Turns in one plane each, and the order they were made in; the first pair answered:
q_132:
[ 2.52  1.91 -0.73  0.20  3.16 -1.56  2.99 -2.17 -1.13 -1.54  2.51  0.52
  0.88  2.72  1.65 -0.11 -1.97  0.62 -1.28 -0.55  0.38  1.53 -0.41  0.65
 -0.39 -0.56  0.30 -0.41  2.11 -0.36  0.31  2.39 -1.36  1.01 -1.43 -0.37
  0.59 -1.51 -1.55  0.07 -0.90 -3.61  1.39] |-> [ 2.53  1.92 -0.42 -0.36  3.09 -2.04  3.08 -2.03 -1.58 -2.03  1.68  0.78
  0.16  2.48  1.96 -0.63 -2.29  1.20 -1.14 -0.57 -0.25  1.04 -0.66  0.12
 -0.34  0.37  1.05  0.12  2.06 -0.74  0.84  2.50 -1.46  0.79 -1.61  0.04
  0.92 -0.46 -1.29 -0.42 -0.52 -3.21  2.05]
[ 0.24 -4.08  0.96  1.19  1.39  0.59  0.85  2.26  2.59  1.75  2.59 -0.06
  1.42 -1.34  2.87 -0.81 -3.65  0.38  1.00 -0.11 -2.60  1.66 -1.20 -0.38
  1.34 -0.84  0.43 -2.08 -3.22 -0.96 -0.95 -0.17 -1.49  0.79  3.60 -0.39
 -1.01 -1.76 -2.66  0.72  0.35 -1.22  0.42] |-> [-0.02 -4.36  1.62  0.27  1.38  0.28  0.76  2.24  1.64  0.57  0.99  0.31
  0.74 -1.81  3.62 -0.71 -4.13  0.74  1.69 -0.54 -2.88  1.27 -1.61 -1.36
  1.29  0.94  1.31 -1.39 -2.96 -1.69 -0.55  0.22 -1.95  0.50  2.91  0.33
 -0.58  0.29 -1.71 -0.23  0.98 -1.00  1.31]
[-1.20  1.22 -0.08  1.33 -1.63 -4.27 -1.67 -0.04  1.60 -0.79  4.00 -0.11
  0.09  0.57  0.07 -0.85  1.67  0.70  3.33 -2.94  0.81  4.31  0.31 -0.74
  0.49  1.88 -0.35  0.32  1.69  2.21 -1.58 -2.38 -2.93 -0.43 -2.66  2.21
  1.89  2.89  1.56  4.95  0.20 -0.75  3.01] |-> [-1.03  2.63 -0.56  1.76 -2.20 -5.17 -1.84  1.48  0.59 -0.33  3.38  1.17
 -0.88  1.08 -0.85 -1.20  1.93  2.47  2.79 -2.47  0.09  2.45 -0.96 -1.20
  1.09  1.73  1.17  1.21  1.90  2.17  0.04 -2.06 -2.63 -0.90 -1.19  2.13
  1.97  3.14  1.86  4.69  0.15  0.52  3.58]
[-0.39 -0.20 -0.03 -0.79 -0.83  1.12 -0.10 -0.45 -0.08 -0.11 -0.59  0.15
  0.62  0.64  0.99 -0.05 -0.16  0.16  0.07 -1.02 -0.06  0.00 -0.83 -1.10
 -0.18  0.01  0.12  0.53 -0.06 -0.46  0.40  0.31 -0.36 -0.50 -1.57  0.82
  0.44  0.89 -0.36 -1.28  1.21  0.59  0.08] |-> [-0.03  0.46 -0.48 -0.03 -1.15  1.08  0.41  0.35 -0.06  0.74  0.15  0.81
  0.59  1.13 -0.22  0.07  0.35  0.71 -0.72 -0.52  0.00 -1.16 -1.01 -0.82
  0.58 -1.20  0.26  0.47  0.22 -0.05  1.21  0.16  0.05 -0.84 -0.76  0.45
  0.15 -0.31 -0.58 -1.28  0.85  1.19  0.08]
q_510:
[ 0.27  0.22  1.35 -0.82  0.61 -0.37 -0.36 -0.66  0.32 -0.42 -0.60 -0.17
  0.50 -0.24  1.31 -0.73 -0.91 -0.05 -0.18 -0.28  0.09  1.05 -0.09 -0.11
  0.69  1.04 -0.15 -1.25  0.04 -0.62 -0.31  0.22 -0.07 -0.53 -0.28  1.42
  0.64  0.96  0.32  0.05  0.03 -0.92  0.41] |-> [ 0.61  0.61  0.85  0.49  0.69 -0.23  0.16 -0.31  0.55  1.08  0.86 -0.23
  0.92  0.77  0.00 -0.74 -0.65  0.63 -1.06 -0.07  0.36  0.95 -0.01  0.71
  1.01 -0.43 -0.62 -1.41 -0.09  0.12  0.06 -0.30  0.40 -0.22  0.93  0.31
 -0.48 -0.99 -0.62  0.69 -0.16 -1.06 -0.34]
[ 1.63  0.71  1.98  0.83 -1.82  0.59 -0.29 -1.34  1.55  1.63  0.37  1.35
  0.37  0.26 -0.51 -0.72  1.59  2.72 -0.31 -0.46  1.28 -0.59  1.07 -4.02
  1.39 -0.22  0.59  1.34 -0.17 -1.33 -1.95 -2.44 -0.38  0.23  1.79 -0.39
 -1.60  0.06 -1.31  1.29  2.23  0.58  2.66] |-> [ 1.13 -0.26  2.52  0.05 -1.60  0.80 -0.79 -2.20  1.56  0.38 -0.14  1.12
  0.47 -0.57  0.71 -0.54  1.15  2.11  0.21 -0.80  1.41  0.28  1.33 -4.74
  1.17  0.70  0.45  1.34 -0.24 -1.42 -2.85 -2.16 -0.73  0.26  0.14  0.35
 -1.03  1.26 -1.10  1.10  2.55  0.34  2.62]
[ 0.89 -0.68 -0.58  0.26  0.65  0.19 -1.08  0.41  0.91 -0.12  3.77 -2.07
  4.41 -1.15  1.67 -0.55 -0.32 -0.35 -0.84 -0.09  4.22  0.75  0.00  2.47
 -1.62 -1.66  1.49 -1.63 -1.02 -1.59 -0.37 -0.83  0.49  0.38 -1.40 -2.23
  0.73 -3.36 -0.28 -2.54  1.78  0.31  1.10] |-> [ 1.47  1.39 -1.15  0.41 -0.07 -1.18 -1.46  1.97 -0.35  0.01  2.30  0.10
  2.54 -1.09  0.89 -0.50  0.19  1.97 -1.20  0.60  3.20 -2.16 -1.54  1.48
 -0.80 -1.53  3.72 -0.12  0.00 -1.89  1.77 -0.67  0.78 -0.82  0.24 -1.98
  1.11 -2.06  0.67 -3.87  1.64  2.59  2.82]
[-1.43 -0.14 -1.06  1.58  0.21 -3.52 -1.31 -0.16 -0.30  0.01  1.33 -0.23
  1.29  1.80 -2.62  2.31  0.89 -1.31  0.80  0.76  0.35 -0.16 -1.61  0.33
  0.22 -1.83 -0.77 -0.42  5.29  0.34  0.20  0.82  0.19 -2.62 -2.51 -0.57
  0.53 -0.50  0.81 -0.82 -0.71  0.05 -3.61] |-> [-1.85 -0.41 -0.62  0.96  0.26 -3.65 -1.40 -0.45 -0.52 -0.53  0.70 -0.36
  1.22  1.42 -2.04  2.10  0.75 -1.37  1.04  0.94  0.10 -0.41 -1.41 -0.11
  0.26 -1.30 -0.27 -0.08  5.57 -0.07  0.24  1.22  0.14 -2.68 -2.97 -0.05
  0.77  0.33  0.96 -1.05 -0.43  0.56 -3.33]
q_297:
[ 0.62  0.46 -1.33  1.63  0.72  0.29  0.30  1.28  0.02  1.98  2.21  0.86
 -1.58  1.30 -1.61 -0.01 -0.56  0.57 -0.77  1.24 -1.04 -2.80 -0.32  0.08
  0.69 -4.02 -1.05 -0.28  0.88  0.15  0.78 -1.51  0.59  0.21  0.52  0.69
 -0.46 -2.48  0.68 -3.83 -0.60  3.34 -0.29] |-> [-0.08  0.38 -0.40 -0.24  1.09  0.58 -0.94  0.65 -0.14 -0.55  0.39  1.25
 -2.21 -0.45  0.42  0.80  0.13 -0.60  1.47  1.30 -0.56 -2.02 -0.11 -1.14
  0.30 -2.52 -0.42 -0.58  2.29 -0.66 -0.18 -0.67  0.28 -0.38 -2.31  2.44
  1.41  0.23  2.58 -4.73 -0.38  3.82  0.53]
[-1.48 -1.00  0.78 -2.22  1.06  3.51  0.61 -1.29 -0.65 -1.27 -1.27 -1.13
  0.50 -0.04 -0.05 -1.13 -0.69 -1.69  0.36 -1.45 -2.97 -1.67  1.91 -2.71
 -0.22  0.60 -0.12 -1.13  2.38 -3.92  0.45 -1.37 -1.63  0.46 -1.27 -0.16
 -1.49 -1.09 -1.65  0.29 -0.06 -0.26  0.61] |-> [-1.20 -0.72  0.31 -1.53  0.84  3.61  1.25 -0.83 -0.60 -0.11 -0.16 -1.15
  0.91  0.72 -0.71 -1.29 -0.42 -1.08 -0.41 -1.32 -3.12 -1.75  1.76 -1.97
  0.02 -0.45 -0.65 -1.18  2.08 -3.67  0.69 -1.83 -1.40  0.80 -0.30 -0.82
 -2.14 -2.39 -2.34  1.01 -0.51 -0.36  0.23]
[-0.25 -0.51  0.43 -0.08  0.77 -0.69 -0.47 -2.32 -0.60  0.10 -0.38 -0.90
  0.09  0.52  2.01  0.08 -0.22  1.04  0.71 -2.16 -2.31  0.63  2.16 -0.47
  0.61  1.83  0.35  1.93 -1.37 -0.87 -0.12 -0.93 -0.73  1.83 -1.58  1.13
  0.09 -0.09 -0.47  1.03  0.06 -1.69  0.10] |-> [-0.27 -0.24 -0.29  1.27  0.79 -0.21 -0.30 -2.06  0.26  1.21  1.17 -1.29
  0.72  1.29  0.69  0.08  0.05  0.99 -0.14 -1.99 -1.49  0.67  2.10  0.60
  0.97 -0.06 -0.49  1.40 -1.35 -0.04 -0.12 -1.44 -0.32  1.89 -0.39  0.22
 -0.47 -2.10 -1.32  1.75 -0.72 -1.91 -0.90]

(2 to 3 turns a pair)
[-0.14  1.70 -0.44 -0.92  0.62 -0.48 -1.52 -0.57 -0.41 -0.76 -3.97  0.65
 -3.03 -0.07  1.67  0.09 -1.16 -0.14  2.05 -1.09 -1.44 -1.05 -1.12 -1.50
  1.97  1.15  2.15  1.03  0.12 -1.22  1.01  1.95  0.90  0.27  0.43  1.67
  2.18  1.92  0.61 -1.42  1.26 -0.03  3.99] |-> [-0.88  2.24 -1.51  0.23  0.83 -0.03 -3.04 -0.10  1.46 -0.44 -1.49  0.68
 -2.37 -0.22  0.48  1.59  0.76 -2.11  2.24  0.79  0.53 -0.86 -0.85 -0.08
  2.01 -2.56  0.56 -1.20  1.83 -0.26 -0.52  2.66  2.09 -0.17 -0.99  1.60
  3.31 -0.36  1.28 -0.97 -0.35  1.48  2.82] -> q_132, q_297
[ 1.76  2.47 -0.46 -0.95 -1.88  0.84 -0.85 -1.85  0.67 -1.66 -0.11 -0.61
 -1.93 -2.58 -2.01  1.38  0.96 -0.18 -1.52  1.95 -1.40 -2.65 -2.99 -0.27
 -1.90 -1.65 -0.21 -1.49  1.29  0.99 -1.34  1.41 -1.53 -2.25 -2.32 -0.21
  1.67  3.35 -0.44  0.09  1.34  1.63  2.13] |-> [ 1.48  1.50  0.18 -1.90 -1.60  0.80 -0.54 -2.47  0.12 -2.17 -0.80 -1.30
 -1.79 -2.81 -0.83  0.98  0.34 -0.63 -1.40  1.18 -1.82 -1.53 -2.45 -0.67
 -2.23  0.20 -0.23 -1.29  0.83  0.66 -1.70  1.17 -1.90 -1.82 -3.05  0.29
  1.60  4.47 -0.67  0.07  2.14  0.81  2.46] -> q_510, q_132
[-0.43  2.65 -0.48  1.56 -3.00  0.93  0.05  1.88  1.33  1.10  0.34  1.76
 -0.92  1.35 -0.38 -1.08  1.20  2.58 -1.96 -0.73 -2.32 -3.98 -1.77 -0.67
 -1.23  0.09  0.53  2.21 -1.55 -0.01  2.41 -1.00  0.27 -4.32  2.75 -1.79
 -0.97  0.09  0.63 -1.02  1.41  0.40 -0.94] |-> [-1.31  2.74 -1.11  1.86 -2.46  1.21 -1.29  1.77  3.04  0.85  2.11  1.69
  0.00  1.02 -0.93  0.85  2.88  0.51 -1.32  0.86 -0.31 -3.09 -0.84  0.44
 -1.28 -2.61 -0.94  0.33  0.11  0.64  0.77 -0.37  1.01 -4.67  0.31 -1.87
  0.11 -1.19  1.34 -0.81  0.26  1.53 -1.95] -> q_297, q_297, q_132
[-0.56 -0.96  0.98  0.62 -1.01 -0.73 -0.83  1.10 -1.41 -2.19  0.24  0.16
 -0.64 -1.07  1.27 -0.11  0.10  0.74 -0.05  0.59 -2.07  0.58 -0.27 -0.27
  0.59  2.90 -0.14  1.97  0.51 -0.76  1.25  0.59 -0.88  0.29  1.00  1.31
 -1.44  1.87  0.13 -1.05  1.92  0.01 -0.61] |-> [-0.36 -1.64  0.71  1.14 -1.01 -0.14 -0.12  0.87 -1.14 -1.01  1.53 -0.76
  0.55 -0.37  0.89 -0.45 -0.45 -0.11 -0.68 -0.03 -1.47  1.62  0.39  0.24
  0.53  2.45 -1.29  1.44 -0.57 -0.30  0.84 -0.11 -1.01  1.23  1.58  0.67
 -2.67  0.53 -1.12 -0.08  1.86 -1.31 -1.56] -> q_510, q_132, q_510
[-0.40 -0.64  0.20 -1.21  1.31  0.03 -1.96 -1.10  1.43 -3.48 -1.27  1.23
 -0.59 -1.89  0.22  0.57  1.52 -2.12  2.24  1.45  2.08  1.40  0.44 -0.61
 -0.62 -0.65 -0.45 -1.46  2.85 -0.80 -2.04  1.30 -0.44 -1.33 -4.43  2.47
  2.94  2.54  2.68 -0.95  0.26  1.71  0.29] |-> [ 1.06 -0.03 -1.63  2.84  0.80  0.49  0.47  0.39  2.45  1.68  3.10  0.90
  0.88  1.87 -3.89 -0.63  1.12 -0.57 -1.24  1.55  1.98  0.67  0.02  2.29
  0.35 -4.81 -1.84 -2.09  0.67  1.04 -0.36 -0.85  0.97 -0.30  0.68 -1.03
 -0.61 -3.62 -0.55  1.73 -0.72  0.56 -1.93] -> q_297, q_297
[ 0.24 -0.67 -2.25  1.57 -0.99  0.81  0.50  0.89 -1.68  0.83 -0.48  4.14
  0.74 -0.80 -2.50  0.05 -0.75  1.44  0.12 -0.61  0.16 -3.61 -4.26 -2.29
  2.18 -0.65  0.32  1.01  0.22  1.84  1.21  1.20 -0.55  0.49  1.74 -0.62
 -1.06 -3.14 -0.17  1.07  0.18  0.50 -2.53] |-> [-0.07 -0.94 -2.54  1.67 -0.54  1.51 -0.10  0.63 -0.81  0.83  0.69  3.80
  1.45 -1.18 -3.12  0.70  0.07 -0.14  0.27 -0.14  1.09 -2.50 -3.69 -1.32
  2.08 -2.04 -0.75  0.12  0.50  2.25  0.19  1.67 -0.12  0.44  0.65 -0.79
 -0.52 -4.07 -0.03  1.29 -0.13  0.72 -3.43] -> q_297, q_297, q_132
[ 0.03 -0.68 -0.06 -0.30  0.61  0.50  0.23 -1.17 -0.76  0.18 -1.42 -0.93
  0.02 -0.11  0.69 -0.03 -1.33 -0.30  0.55 -1.09 -0.41  1.73 -0.15 -0.56
 -0.34  2.60  0.13  0.88 -0.97 -0.41  0.21 -0.04 -0.76 -0.03  0.45  0.34
 -0.81  1.45  0.13 -0.13  0.48 -1.26  1.17] |-> [ 0.51  0.51 -0.28  0.25 -0.05 -0.06  0.62 -0.19 -1.03  0.72 -1.80 -0.21
 -0.72  0.51 -0.25 -0.25 -0.93  1.17 -0.06 -0.45 -0.80  0.44 -0.96 -0.58
  0.09  1.93  1.03  1.31 -0.77 -0.64  1.25 -0.25 -0.58 -0.48  1.90  0.05
 -0.98  0.85  0.01 -0.47  0.14 -0.34  1.48] -> q_510, q_510
[-0.56 -0.72  2.80 -1.82  1.20  0.73  1.27 -1.99 -1.08 -0.29 -0.05 -2.92
  0.79  0.32  3.10 -0.30 -2.25 -1.65 -0.77 -0.86 -0.28  2.60  1.80  0.06
 -1.00  3.57 -0.68  0.29 -1.46 -1.43  0.20 -0.16 -1.49  2.79 -1.21  0.77
  1.19  2.33  0.66 -0.51  1.84 -2.36  0.13] |-> [ 0.52  2.73 -0.25  1.73  0.07 -0.40  1.43  1.54 -0.33  4.05  2.76 -0.52
  0.12  2.86 -1.55 -0.24 -0.06  1.03 -3.55  1.29 -0.21 -1.43 -0.28  1.59
  0.95 -2.22  0.07  0.11 -0.53  0.06  2.67 -1.13 -0.12  1.58  3.23 -1.79
 -0.06 -2.12 -0.32 -0.06 -0.28  0.78 -0.32] -> q_510, q_510, q_132
[-1.56  0.02 -0.23  0.52  1.70 -0.39 -0.38  0.11  2.14  0.67  2.18  0.67
 -0.28 -2.97 -1.34  0.99  0.00  1.58 -1.60  2.89 -0.01  0.94  0.76  1.41
  0.87 -2.91 -2.41 -0.99  1.19  0.30 -0.10  1.17 -1.86 -3.35 -1.35  0.47
  0.44 -2.22  0.42  0.54 -1.17 -0.65 -0.55] |-> [-1.81 -0.59  0.18 -0.37  1.70 -0.50 -0.67 -0.57  2.03 -0.29  1.21  0.50
 -0.33 -3.76 -0.15  1.27 -0.21  1.07 -0.71  2.80  0.02  1.57  0.81  0.83
  0.61 -1.69 -2.15 -0.82  1.36 -0.14 -0.76  1.79 -2.06 -3.32 -2.38  1.16
  1.24 -0.93  0.89  0.09 -0.73 -0.67  0.10] -> q_510, q_510
[ 1.69 -0.16  1.08 -0.68 -0.08 -2.21  0.57 -0.07 -1.29 -2.53 -0.75 -1.93
  0.00 -1.29  1.40 -1.31 -0.64  1.10 -0.72 -0.79 -1.20  0.19  2.50 -2.19
  0.71  4.58  0.69  0.48  0.34 -1.21  2.77  0.28 -0.33  0.38 -2.34  1.42
  1.12  3.24 -0.34 -2.45 -0.08 -2.48  0.28] |-> [ 2.42  1.75  0.34 -0.04 -0.53 -3.01  0.22  1.38 -1.53 -1.74 -0.55 -0.59
 -0.74 -0.37 -0.08 -1.30  0.04  2.67 -1.52  0.25 -1.52 -1.86  1.30 -2.63
  1.28  3.33  2.00  0.82  0.88 -1.01  4.34  0.03 -0.01 -0.54 -1.00  1.13
  1.21  2.65  0.04 -2.84 -0.68 -0.72  0.61] -> q_297, q_510
[-1.26 -1.08  1.79 -1.22  0.72  0.47  1.11 -1.72  0.15 -1.25 -1.32  0.99
  1.32 -1.34  1.93  0.02 -0.41  0.07  0.36 -0.58  0.13  2.75  2.03  0.36
  0.21  1.91 -0.73  0.66 -1.25 -1.12 -1.45 -0.55 -1.28 -0.45 -0.72  0.29
 -0.33 -0.22 -1.62 -0.62 -0.70 -2.89  0.17] |-> [-0.11  0.92  0.97 -0.04 -0.20 -0.72  1.59  0.17 -0.96  0.52 -1.35  2.57
 -0.05  0.01  0.10 -0.73 -0.41  2.94 -1.26  0.02 -1.06 -0.06  0.23 -0.08
  1.22  0.94  0.78  1.96 -1.34 -0.95  1.01 -1.00 -0.72 -1.10  2.62 -0.45
 -1.08 -1.29 -2.10 -0.81 -1.04 -1.64  0.72] -> q_297, q_510
